Read these off the table that follows.
1) Give the entry just right of the largest entry.
2) Give the entry just left of 49.8.
3) Give the entry just right of -50.8.
4) Give the entry just left of -15.5.
[[-46.3 -54.0  45.7 -27.4  35.7 -15.1  21.2  35.8 -37.5 -23.3 -33.4 -50.8
  -10.7]
 [-33.5 -27.0  22.8 -27.1  33.1 -24.5  -3.9  42.0 -29.6  13.2  -5.4 -40.0
   16.7]
 [-28.1 -53.5   2.1 -22.6   3.0 -15.5  -2.2  49.8 -19.6  -3.8 -23.5 -49.8
   38.3]]
1) -19.6
2) -2.2
3) -10.7
4) 3.0

data = [ -24.0  122.9  -15.3 -111.0  111.1   50.1   50.4 -105.7   71.2 -171.7]
What is the second entry from the left?
A: 122.9
The second entry from the right is 71.2
What is the first entry?
A: -24.0
What is the fourth entry?
A: -111.0
What is the last entry?
A: -171.7
The entry just right of 50.4: -105.7
What is the fifth entry?
A: 111.1

[[-32.9   1.8 -12.3  15.2  -3.9 -36.9   4.2]
 [ -2.0  34.9  10.9  -3.3 -36.7 -16.9 -16.5]
 [-55.6  27.9 -13.3  22.9 -27.5 -73.2  -4.4]
 [-22.4  21.2  -2.8   8.1 -16.9 -33.9  -6.2]
 [ 46.5  -6.0  17.1 -21.2   4.1  53.9  -4.7]]
Counting starts at 1.
Find the entry in the top-left corner.
-32.9
Find the entry in row 2 and column 1.
-2.0
The entry directly below 8.1 is -21.2
The entry just right of 1.8: -12.3
Find the top entry of the column that holds the largest entry.
-36.9
The entry in row 1 and column 2: 1.8
Find the entry just right of -6.0.
17.1
Find the bottom-right entry.
-4.7
The entry directly below -13.3 -> -2.8
Find the entry directly below 15.2.
-3.3
The entry directly below the smallest entry -> -33.9
The entry just right of -73.2: -4.4
Find the entry just right of the centre entry.
-27.5
The entry just left of the centre entry is -13.3
The minimum -> -73.2
The bottom-left entry is 46.5
Find the entry at the centre.
22.9
Find the entry in row 3 and column 1.
-55.6
Find the bottom entry of the column that holds the largest entry.
53.9
The entry in row 2 and column 3 is 10.9
Find the entry directly below 4.2.
-16.5

M =
21.3	-59.2	20.6	51.8	11.8	-43.2	-70.2
14.9	29.0	-44.9	-23.8	-35.6	-28.0	3.8
Rows and columns are numbered from 1.
What is the entry in row 1 and column 2?
A: -59.2
The bottom-right entry -> 3.8
What is the entry just right of the largest entry?
A: 11.8
What is the entry at row 2, column 3?
A: -44.9
What is the entry in row 1 and column 1?
A: 21.3
What is the top entry of the column that holds the largest entry?
A: 51.8
The top entry of the column that holds the smallest entry: -70.2
The entry just right of -59.2: 20.6
The entry directly below -59.2 is 29.0

Questions about the grid below.
1) What is the first entry on the main diagonal?
2) What is the 2nd entry, reading row by row?
3) What is the first entry on the diagonal from the top-right corner?
4) What is the bottom-left entry?
5) What is the fourth entry, reading row by row?
6) What is the third entry on the main diagonal?
7) What is the entry directly above the largest entry?
8) What is the entry just left of the largest entry?
[[ 13  11   6  -7 -12 -33   0  -6  -2  -2]
 [ 11  -4  -2 -10  -3  39 -12   7  -3  -1]
 [-13   1 -36  -2   0  33   1  -9 -17  -3]
 [-14  -4   0  -5  -9 -30  -3 -12 -19  -4]
 [  7   6   3   3  -2 -19 -15 -32  -5  -3]
 [  3   7  23  -6  -7  -8  -5 -19 -17   4]
 [ -8   7 -17   3 -15  -4  -3  -1   2  -3]]
1) 13
2) 11
3) -2
4) -8
5) -7
6) -36
7) -33
8) -3

arr = [[0.567, -0.071, -2.254, -0.368, 0.733, -0.069, 0.413, 0.175, 0.520, -1.383, 0.287, -2.189, 0.163, 2.096], [0.011, -0.170, -0.873, -0.139, 0.927, -0.371, 0.242, -0.243, -0.273, -0.887, -0.069, -1.466, 0.299, 0.259], [-1.230, -0.583, 1.413, 2.492, 1.541, -1.394, 0.057, 0.867, -0.633, -0.639, 0.252, -1.801, -1.714, -2.370], [0.024, 0.104, 0.440, 0.736, -0.442, 0.172, -0.044, 0.745, 0.569, 0.385, 0.387, 0.449, -0.752, 0.210], [-0.008, 0.126, 0.560, -0.854, -0.089, 0.192, -0.076, -0.867, -0.619, 0.516, -0.470, 1.048, 1.037, -0.769], [0.072, 0.102, 0.265, 0.584, -0.380, 0.177, -0.018, 0.645, 0.535, 0.293, 0.350, 0.336, -0.613, 0.321], [0.308, -0.188, -1.908, 0.453, 0.911, -0.340, 0.405, 0.666, 0.619, -1.471, 0.496, -2.558, -0.553, 1.746], [-0.284, -0.258, -0.215, 1.655, 0.698, -0.582, 0.183, 1.190, 0.496, -0.761, 0.616, -1.715, -1.485, 0.212], [-0.046, -0.109, -0.328, 1.020, 0.332, -0.253, 0.146, 0.872, 0.517, -0.485, 0.484, -1.080, -0.970, 0.509]]
The entry just right of 0.645 -> 0.535
Read off the second entry in reading order.
A: -0.071
Read off the 3rd smallest entry.
A: -2.254
Read off the entry just left of -0.485.
A: 0.517
Read off the 5th entry in reading order.
A: 0.733
Read off the entry just right of 0.745.
A: 0.569
The entry just right of 0.183 -> 1.190
The entry just left of -0.253 -> 0.332
The entry just right of -1.801: -1.714
Read off the entry just right of 0.698.
A: -0.582
The entry just right of -0.371 is 0.242
Read off the entry just right of -1.383.
A: 0.287
Read off the entry just right of the largest entry.
A: 1.541
The 2nd smallest entry: -2.370
The entry just right of -0.887 -> -0.069
Read off the 2nd largest entry.
A: 2.096
Read off the entry just right of -0.752.
A: 0.210
Read off the entry just left of the smallest entry.
A: 0.496
The entry just right of 0.405: 0.666
The entry just left of 0.698: 1.655
Read off the minimum.
A: -2.558

Read these off the matrix that follows. Rows and columns are numbered from 1.
1) Give the entry in row 2 and column 3.
2) Give the entry just right of the smallest entry.
3) Give the entry just left of the largest entry.
4) Give the top-right entry.
5) Give the entry in row 3 and column 1.
6) Give the entry in row 2 and column 1.
7) Give the bottom-right entry.
8) Give the bottom-left entry.
[[-21.06  -0.95  10.97   3.71   8.26   5.62   9.92 -10.78   6.96]
 [ -6.94  20.51  15.29  -3.72   7.32  16.73  10.01 -10.49  11.09]
 [-16.95  -3.13  11.63   3.21   7.67   1.84   5.99  -8.84   4.60]
 [ -0.49   1.40  13.60  -0.47   5.67  -1.39  -2.23  -3.05   1.28]
 [ 18.22  27.73  15.07  -7.45   3.96  13.73   0.21   0.23   7.19]
 [  7.92  -4.06   1.63   6.63   3.20  -3.01  -0.11   8.96   0.30]
 [ -0.79 -16.27  13.37   2.42   5.15 -16.52 -11.19   0.10  -6.44]
 [  5.77   8.50   2.37   4.49   3.95   8.33   7.10   5.28   6.28]]
1) 15.29
2) -0.95
3) 18.22
4) 6.96
5) -16.95
6) -6.94
7) 6.28
8) 5.77

6,4,4,2,6,3,3
4,5,4,4,4,5,4
5,3,5,5,5,5,3
4,4,6,4,3,4,4
3,5,4,4,3,4,4
4,5,4,5,4,4,5
5,3,7,2,5,1,3
The first entry, reading row by row: 6
The bottom-left entry is 5
The last entry, reading row by row?
A: 3
The entry in the top-right corner?
A: 3
The entry just left of the largest entry -> 3
The 3rd-last entry, reading row by row?
A: 5
The third entry on the main diagonal?
A: 5
The 4th entry in reading order: 2
The entry directly above the smallest entry is 4
The bottom entry of the column that holds the largest entry?
A: 7
The 4th-last entry, reading row by row is 2
The third entry on the diagonal from the top-right corner is 5
The minimum -> 1
The third entry in reading order: 4
The second entry on the diagonal from the top-right corner?
A: 5

Read these off the row that follows.
1) Find the entry just right of -18.0.
2) Find the entry just right of -67.1.
[ 31.3 -41.0  68.9 -67.1  32.3 -45.9 -18.0  26.2]
1) 26.2
2) 32.3
